In the rows, zero is written as 128.
Each named move below is a turn or a mirror, shown by a few rows before and after it. Which moves, in which order, take the first row of each later pair to the second? The first pair is answered.
z129 (before -> after):
[ 96 125 115 112 152 131 111 108] -> [ 94 119 109 121 149 133 120 112]
[ 97 103  70 123 146 120 143 108] -> [114 113  95  76 141 119 106 100]
[154 133 147  58 125 117 114  93] -> [116 113  94 157 128 121 197 106]
[147  52 120  93 127 103 134 121] -> [138  47 106 113 126 106 150 122]
z241 (before -> after):
[161 125 132 129 117 101 139 128] -> [116 113 107 115 154 119 137 110]
[112  91 107 111 157  99  77 121] -> [115 158 117 154 153 116  72 147]
[100 130  98 131 145 156 181 111] -> [139 162 128 156 108 143 181 135]
z721 (before -> after):
[125  98 130 128 130  93 129 126] -> [131 100 126 128 129  93 128 125]
[125  91 136 120 129 127 121 128] -> [138  97 141 120 122 128 128 131]
[112 110 144 177 136 138 113 156] -> [128 112 151 177 118 133 121 160]
[103 105 123 143 132 124 133 123] -> [129 115 141 142 110 120 149 127]
z926 (before -> after):
[167 112 140 124 117 119 115 105] -> [128 112 126 141 145 123  89 115]
[158 146 106  89 122  99 132 122] -> [129 151  94  98 147  99 101 128]
[ 62 116 105 141 174 130  81 154] -> [119 100 101 127 124 146 215 119]

Between the rows of a pair lie 2 to 3 moves.
[125 159 136 206 118  97 129 165] -> [ 62 110  95 167 179 121 127 127]
z241 then z241
[142 125 132 171 110 122 176 130] -> [133 130 134 190 120 112 150 144]
z721 then z241
[127  83 127  81 139 109 129 119] -> [ 92 124 120 121 162 112  85 147]
z241 then z241 then z721
[111 128 101 154 135 157 148 116] -> [168 149 148 136  95 133 115 134]
z721 then z926
[106 144 112 163 131 135 130 139] -> [104 105 112 110 146 131 116 117]
z241 then z129 then z241
[117 124 125 161 121 116 122 145] -> [109 133 135 106 142 135  98 121]
z129 then z926 then z129
[101  48  96 155 143 101 110 142] -> [183 133 160 151  79  92 104 166]
z241 then z926 then z926
[147 147 144  96 158 148  89 117] -> [169  93 135  95 136 127 136 108]
z926 then z241 then z241
[188 126 142 125  85 115 177 117] -> [183 114 139 117  89 115 180 111]
z241 then z241 then z241
[118 151 107 145 148 156 161 117] -> [118 168 124 122 156 148  96 127]
z129 then z241 then z926
[149 144 157 101 103 122 113 130] -> [128 147 127 142 107 144 173 126]
z926 then z926 then z241
[148 177 166  96 113 122  85 129] -> [149 149 164  88 117 111  73 127]
z721 then z241
[116 153 131  99 137 167  95 122] -> [ 99 131 107 122 140 170 142 118]
z241 then z721 then z926
[157 102 136 155  87 108 139 145] -> [158  99 128 134  94 128 167 123]
z241 then z721
[145 154 125 203 105 121 173 149] -> [167  76 147 121 106  75  94 138]
z241 then z926
[168 150 142 105 124 145 117 132] -> [154 101 109 138 126 137 164 129]
z129 then z241
[104 123 105 121 171 152 147 114] -> [157 154 156 118 131 120  92 145]
z721 then z926
[131  94 147 135 120  81  68 154] -> [130  68 117 170 109  86 143 145]
z926 then z241 then z241
[154 127 127 187  99  96 150 170] -> [109  73 100  79 162 128 138 103]
z129 then z241 then z926
[134 108  98  97 139 146 169 113] -> [181 147 142 106 101 117 132 146]
z926 then z926 then z721
[141  99 138 127 122  99 100 145] -> [135 108 132  79 135 130 128 110]
z241 then z926 then z129
[160 172 142 159  94 133 177 145] -> [123  83 102 115 133 134 194 104]
z129 then z241 then z129
[110 143 139 126 141 153 144  97] -> [145 148 165 149 111 121 126 128]
z241 then z721 then z241
[108 127 106 181 126 125 143 154] -> [149 158 139 164  98 120 127 160]
z129 then z926 then z241
[141 106 121  95 120 103 117 145] -> [128 134 114  81 135 143 151 125]
z241 then z926 then z129
[112 147 110 109 143 171 153  88] -> [117 142 125  80 149 157 109  87]
z926 then z721
[127  86 132 126 123  91  93 134] -> [ 90 108 109 160 147 112 103 137]
z129 then z241
[172 171 142  97 100 156 142 130] -> [177 128 148  89  97 123 111 136]
z241 then z129 then z926
[153 166 139 118 119 129 120 106] -> [153 161 146 124 116 118 104 117]
z721 then z241
[129 182 128 112 145 139 124 108] -> [158 170 147 125 118 109 108 131]
z241 then z926 then z721
[142 126 140  69 129 122  68 131] -> [184 117 143 110  80 101 139 143]
z129 then z926 then z129
[125 153 135 175 123 118 135 145] -> [148  88 140 120 112  96 130 127]
z241 then z129
[120 137 125 134 134 105  80 144] -> [144 121 135 125 115  92  92 145]
z241 then z721
[154 118 144 145 104 106 115 134] -> [133 161 135 160 122 129 118 138]
z241 then z241 then z721
[142  66 119 156 116  94 146 138] -> [147  61 127 142 118  88 131 130]
z721 then z926
[105 177 148 156 131 151 173 138] -> [102 117 144 185 125  91 127 167]
z241 then z926 then z129
[109 175 126  81 145 153  90 123] -> [135 122 134  49 129 125 100 111]
z241 then z241
[ 77  86  95 144 145 147 153  89] -> [149 172 152 184  83 133 143 138]
z241 then z926
[117  93 104 160 123 124 128 147] -> [ 96 124 105 158 142 146 106 148]
z129 then z241 then z129
[128 108 128 104 145 121 111 133] -> [146 103 124 123 121 117 147 136]
z129 then z926
[153 142 133 120 102 130 169  94] -> [124 133 114 168 113 122 172 112]
z241 then z926 then z129
[183 134 157  93  96  81 161 101] -> [ 89 132 101  95 173 130 169  76]
z241 then z129
[164 107 136 100 107 142 215 143] -> [131 129 120 104 136 174 220 133]
z241 then z721
[166 119 137 112 107 107 179 123] -> [147 193 148 137 122 123 136 148]
z241 then z241 then z926
[174  95 140 103  99 101 147 132] -> [ 97  89  88 143 150 124 154 126]
z926 then z926
[141 153 112 183 110 129 176 145] -> [169 100 143 118 105  85  97 143]
z241 then z926
[ 98 141 103 135 151 169 144 108] -> [160 172 153 124 106 137  98 135]
z721 then z926
[124 106 125  93 135 136 105 113] -> [148  97 121 150 103 115 146 132]
z129 then z241 then z241
[ 97 104 137 109 145 113  98 124] -> [101 170 143 134 137 145 128 134]
z926 then z129 then z241
[139 112 118 110 110 134 168 102] -> [157 168 150 105 104 131 117 121]
z241 then z721 then z926
[ 98 114 113 106 148 161 136  96] -> [122 119 134  80 135 145 104  97]
z926 then z721 then z926
[132  99 150  97 126 111 106 141] -> [119 113 127 165 121 108 144 157]
z129 then z241 then z241
[114 170 129 136 150 156 143 137] -> [144 105 143  77 137 126 128 120]
z241 then z241 then z926
[173 145 169 146 107  95  79 160] -> [182  79 140 106  99 104 172 114]
z241 then z926 then z721
[142 150 130 154 103 142 156 123] -> [123 105 116 169 111 117 143 138]
z241 then z926 then z129
[142 154 166  84 122 139  68 131] -> [137  57 132  81 120 116 132 111]
z926 then z241 then z241
[104 141 137 134 113 132  74 142] -> [129 133 126 145  83 145 166 119]
z721 then z926 then z926
[137 132 182  88 110 163 134 111] -> [124 109 153 151 105 156 187 119]
z129 then z241
[107  93 119 156 122 126 107 171] -> [116 114 117 169 111 143 149 164]
z926 then z241 then z241
[155 131 137 145 118  93  79 164] -> [172 162 146 154 106 112 107 161]
z241 then z241 then z721
[ 87 100 100 135 157 135 128 127] -> [ 96 148 110 160 151 150 129 143]
z241 then z129 then z926
[116  95 107  74 157 142 127 106] -> [100 109  91 178 142 119 138 151]
z721 then z926 then z129
[163  68 131  94 112 120 159  94] -> [120  53 102 147 130 117 159 109]
z721 then z926 then z129
[126 163 123 149 125 171 172 137] -> [116 110 111 107 141 167 176 108]
z241 then z241
[198 130 180 169  53  66 110 177] -> [150  84 153   1 134 129 106  80]
z721 then z926 then z129
[106 102 116 170 139  79  96 153] -> [115 144 110 198 123 106 146 151]
z129 then z926 then z241
[154  99 144 103 118 116 124 121] -> [108  90 110 131 141 133 151 116]
z926 then z926
[ 90 116 119 160 138 132 159 114] -> [149 136 161 110 106 135 158 107]
z129 then z926 then z721
[130 160 165 100 130 130 121 134] -> [131 110 143 133 110 113 174 135]
z129 then z241
[161 120 137 113  97 125 167 126] -> [137 128 136  77 126 144 122 109]
z241 then z129 then z926
[169 149 153 100 115 118 105 129] -> [104 105  91 146 150 138 161 117]
z241 then z129
[ 91  96 115 132 153 112  86 129] -> [156 118 127 159  92 112 174 133]
z926 then z241 then z241
[133 119 146 118 131 115  78 147] -> [138 105 123 160 110 116 159 143]
z129 then z926
[130 137 157  93 133 122 104 128] -> [ 99 149 134 140 149 126 103 138]
z926 then z241 then z721
[145 115 150 113 120  99  93 140] -> [108 153 127 170 132 120 112 156]
z241 then z241 then z129
[149 118 139 165  85 119 191 128] -> [139 175 171  79 124 154  98 106]
z241 then z241 then z129
[134 189 140 124 130 140 112 139] -> [118 106 124  78 146 117  96 114]
z241 then z721
